The rows below come in pairs that one turn or mirror swaps. Which row does each named row swap with?
The rows were stretched afterwards, more along some directions than others.
seba: [  2.8  13.4 -33.4   7.8   7.1 -14.8  14.1   3.6  -7.3   6.1  -8.4  -9.0
   1.0  -2.5  14.7  -1.4  20.7]
zoge: [-19.3   4.3  14.5  34.8  18.0 -21.7  53.6  22.9   0.1   7.9 -43.6   4.5
 -16.1   6.4  16.4 -21.7   9.4]
karod: [ 12.9 -22.9   3.3  15.9   1.8  18.7  33.0   4.8  -1.9  27.5 -14.4  -5.9
 -20.4  -5.4  10.5   7.7 -18.6]
gife: [ 19.2 -10.6  11.5  -2.7 -15.1  -7.2   9.2 -10.1  -3.0  14.3  -8.6 -19.2
 -24.7  11.8  14.8 -10.3  -3.8]
sapen: [  0.9 -20.7  -2.9  48.6  -8.0 -28.5  36.3  25.9  -1.3  -5.5 -51.9   9.5
  14.0  -8.4   7.7 -12.5 -10.5]
vesa: [-23.4  -9.6  14.4   2.1  -2.0   1.2  24.6  -4.8  -9.8   0.1  -5.4  -6.2
 -12.8   1.4 -10.4 -16.1 -11.9]
suzik: [  6.4 -13.0  12.9  -2.7 -13.3   2.2  13.2  15.4   0.0 -10.2 -43.6  -5.0
  -4.1  18.5  25.3 -10.5  17.3]
siv: [ -4.4  23.6 -17.4  24.5  23.8 -27.3  40.0  24.4   5.7   9.4 -18.4  13.5
 -15.9  -6.1   3.7  -6.5  19.4]
sakuf: [ -2.7 -11.3 -25.0  12.7 -33.3   7.3  -1.9  35.8   5.5   2.7 -27.6  16.6
   6.4 -10.3   3.7 -10.5  -5.0]
duso: [  4.7 -28.2   2.0  23.5  -1.4 -21.9  -6.0  29.2   0.9   1.0 -17.5  39.9
   6.7 -27.7 -11.7  -6.1 -25.1]
sutad: [ -2.7 -30.6  31.7  27.6  -1.2 -14.2  25.4  26.5  -0.2   3.3 -34.1  22.5
 -17.6  -7.6  -6.3 -23.9 -18.1]
gata: [ 11.4 -24.7  -0.9 -15.8  -2.7  -4.5   5.3 -30.1 -15.8  21.2 -16.7 -15.0
 -18.0  11.8  10.4  13.2   5.6]
pozuf: [-13.5 -24.7 -10.1  10.2  -1.5 -22.0 -14.7  22.0   0.7  -2.1 -20.8  31.6
   5.6 -34.1 -10.2 -16.2 -19.4]
fofim: [  0.2   2.4  -5.1  28.8  -3.5 -10.6  38.1  17.4   8.7  -3.3 -48.6  -2.1
   2.5  24.7  29.6 -17.7  14.5]
norot: [  4.2   6.1 -16.9 -13.5   1.9  15.3  19.2  -5.9  -1.5  -6.0   5.1 -14.9
  17.6  10.8   7.1   1.4  16.8]
feku: [-10.7  19.1 -34.6   9.6  17.3   0.0  39.2   3.9  -0.8   5.1 -19.9  13.8
   6.7   2.2   2.0   7.8  18.4]
migiv: [ -0.9 -17.7   5.6  11.9  -8.4 -24.9   6.1   1.1 -18.6   7.8 -12.9  11.5
 -13.5 -20.7 -16.0  -6.4 -11.4]
Sefi: [ -7.4  -9.6   4.9  15.1  -7.1  -3.1  45.7  29.7   6.0  13.4 -51.3   1.9
  -1.6   5.3  12.0 -16.0   7.6]
Tuzis: [ -6.7   7.2 -22.5   8.3 -12.6   4.9  13.5  37.0  10.8  13.5  -2.4  21.7
  -2.6 -10.8   0.2  -7.9 -11.1]
lam: [-10.2 -13.5   5.2  13.9 -22.0 -11.3  -8.4  13.0  -3.7  15.3 -10.1  23.8
 -10.8 -18.4 -18.0   0.5 -23.7]
dite: [ 16.0 -50.9  21.2  10.7 -14.7 -19.9  -4.7  11.8  -9.7   8.1 -37.2  11.9
 -12.6  -2.9   7.6 -15.9  -9.2]
seku: [ -2.5  29.9 -24.1  18.2  21.1   3.3  25.3  22.8   6.0  -8.9 -13.8  20.1
  13.5  -0.5   2.9   4.7  14.5]
Ziz: [ -5.1   7.5   0.8  23.1  23.0  13.9  21.0  30.2  15.5  -4.3   6.0  12.3
  16.0 -32.5  -6.1   5.0 -10.7]
Mifi: [ -9.6  -0.8 -12.1  16.2  23.8 -21.5   9.0  29.2  10.7  -2.2 -11.8  42.3
  14.9 -21.3 -15.1  -2.7   4.9]
dinid: [-12.1  -6.1   8.3  -3.4  -8.3   9.0  30.5  29.2  -2.3   9.1  -0.4   1.8
 -28.5  -7.4 -12.7 -28.5   5.3]
Vubuz: [  1.6 -30.5  -6.0  20.4  -3.1  -0.8   2.0   5.3   3.6  15.2 -13.4  20.1
   1.6 -15.1   2.4  -1.3  -5.8]
Palo: [ -8.1  -0.6   5.6  17.9  28.2   4.3  37.5  27.8  10.6 -20.5 -27.5   9.2
  24.2   0.9  17.9 -12.5   5.0]
mopi: [ -5.6 -22.5  -2.3  30.8 -17.4 -23.5  10.2   3.8   2.5  12.5 -24.4   4.4
 -13.7  -0.4   2.8 -17.9 -24.5]
res: [-17.1   3.6  12.6  21.4   8.5   8.3  22.4  23.6   9.5 -18.0 -31.9  18.3
  25.3  -9.8  -8.2   1.5  -1.0]
dage: [  3.5 -33.5  10.1  20.8 -23.0 -11.4  12.9   2.6 -11.2  16.7 -33.1   1.5
 -31.7  -0.2  16.6  -6.8 -17.7]
gufa: [ -0.3   4.0 -19.9   2.9   3.0 -11.0  -0.7 -16.8  -6.4  22.2 -18.9   1.1
 -10.0  -6.9   5.8  27.2  -3.1]
besak: [ 11.8  -4.9 -20.1  17.0 -14.0 -19.2  10.8   7.6  -7.9  35.9 -14.0  17.7
 -46.6 -13.7  -7.8   7.5   0.2]
liked: [ 11.4 -11.4 -10.1  21.6   7.8 -11.9  11.9  17.2 -12.7  10.6  -2.8  10.2
 -20.6 -24.5  -4.5   1.3   0.4]
sava: [-20.6  -3.3  -9.6 -12.7   2.7  -0.1  19.0  -2.5  -2.5  23.3  -4.4   2.8
 -35.3  16.6  21.3 -17.2  12.2]
Zoti: [  2.2 -15.4  -5.9  30.8  14.5  11.3  50.3  15.0  -2.5  17.5 -23.4  10.3
 -20.9 -11.9   9.5   9.1  -2.4]
benud: [  0.1 -33.6  10.4   2.4 -15.4  -4.3  35.6   2.6  -1.5   4.9 -47.0  -1.2
   0.2  15.6  12.7 -27.2   8.9]
vubem: [ 12.3  -3.0   8.0  -2.7   9.7  -5.2   7.5  16.6   5.4  -6.9 -24.0  11.7
 -11.1  12.3   4.0 -27.0  16.3]
pak: [ -3.8 -13.2  10.7  19.0   0.4 -20.9   2.9  -3.3 -19.2  12.1 -21.3  16.0
 -14.8 -13.8  -9.2   1.0 -11.1]
tivu: [  2.3 -13.7   4.4  -7.6  23.3 -13.8   0.5  -0.9 -10.8   0.9  14.5   9.1
  -8.8  -7.1  -4.9  -9.6   3.2]
fogiv: [-12.0 -13.0   7.2  21.7   4.0  11.3   5.8  15.0   4.4  10.5 -27.8  23.4
  -8.8   0.5  19.1  -2.1 -24.5]
mida: [ 34.1 -22.0  12.2  -2.3 -12.8  11.9   4.5  10.2  -3.6   2.7   2.8  -8.6
   5.5  -7.2   3.8  -3.2  -3.3]
sas: [ 13.2   2.6  20.3  24.0   7.5  -9.0  41.8  16.1  -4.0   1.3 -42.5  -2.6
 -27.7  23.0  28.1  -4.7   5.7]
zefa: [ 15.0   0.6   5.2  -1.3  19.6  -9.4  19.1  17.2   2.7 -15.2 -15.3   6.3
  12.7  15.0  13.9 -17.3  16.6]
zit: [ -0.7  -1.7 -14.1  14.0  17.2 -16.1  28.7  12.9  13.5   7.3 -29.1  10.9
  -0.4  15.8  23.7 -10.7   6.1]
tilap: [  1.2 -13.8 -24.3  -3.1 -26.5 -17.5   9.4 -11.0 -15.3  23.5 -30.5  -6.0
 -17.6  10.7  -8.4  -8.4  14.5]
nerab: [-16.7  -9.3 -21.2  15.1  -8.9 -24.4   8.8   2.4   1.2  20.6 -38.8  15.8
   0.9   3.2  -3.4  -1.6  -0.9]

besak pairs with seba
zoge pairs with Zoti
suzik pairs with mopi
dinid pairs with Ziz
dage pairs with fofim
nerab pairs with gata
liked pairs with siv
Mifi pairs with tivu

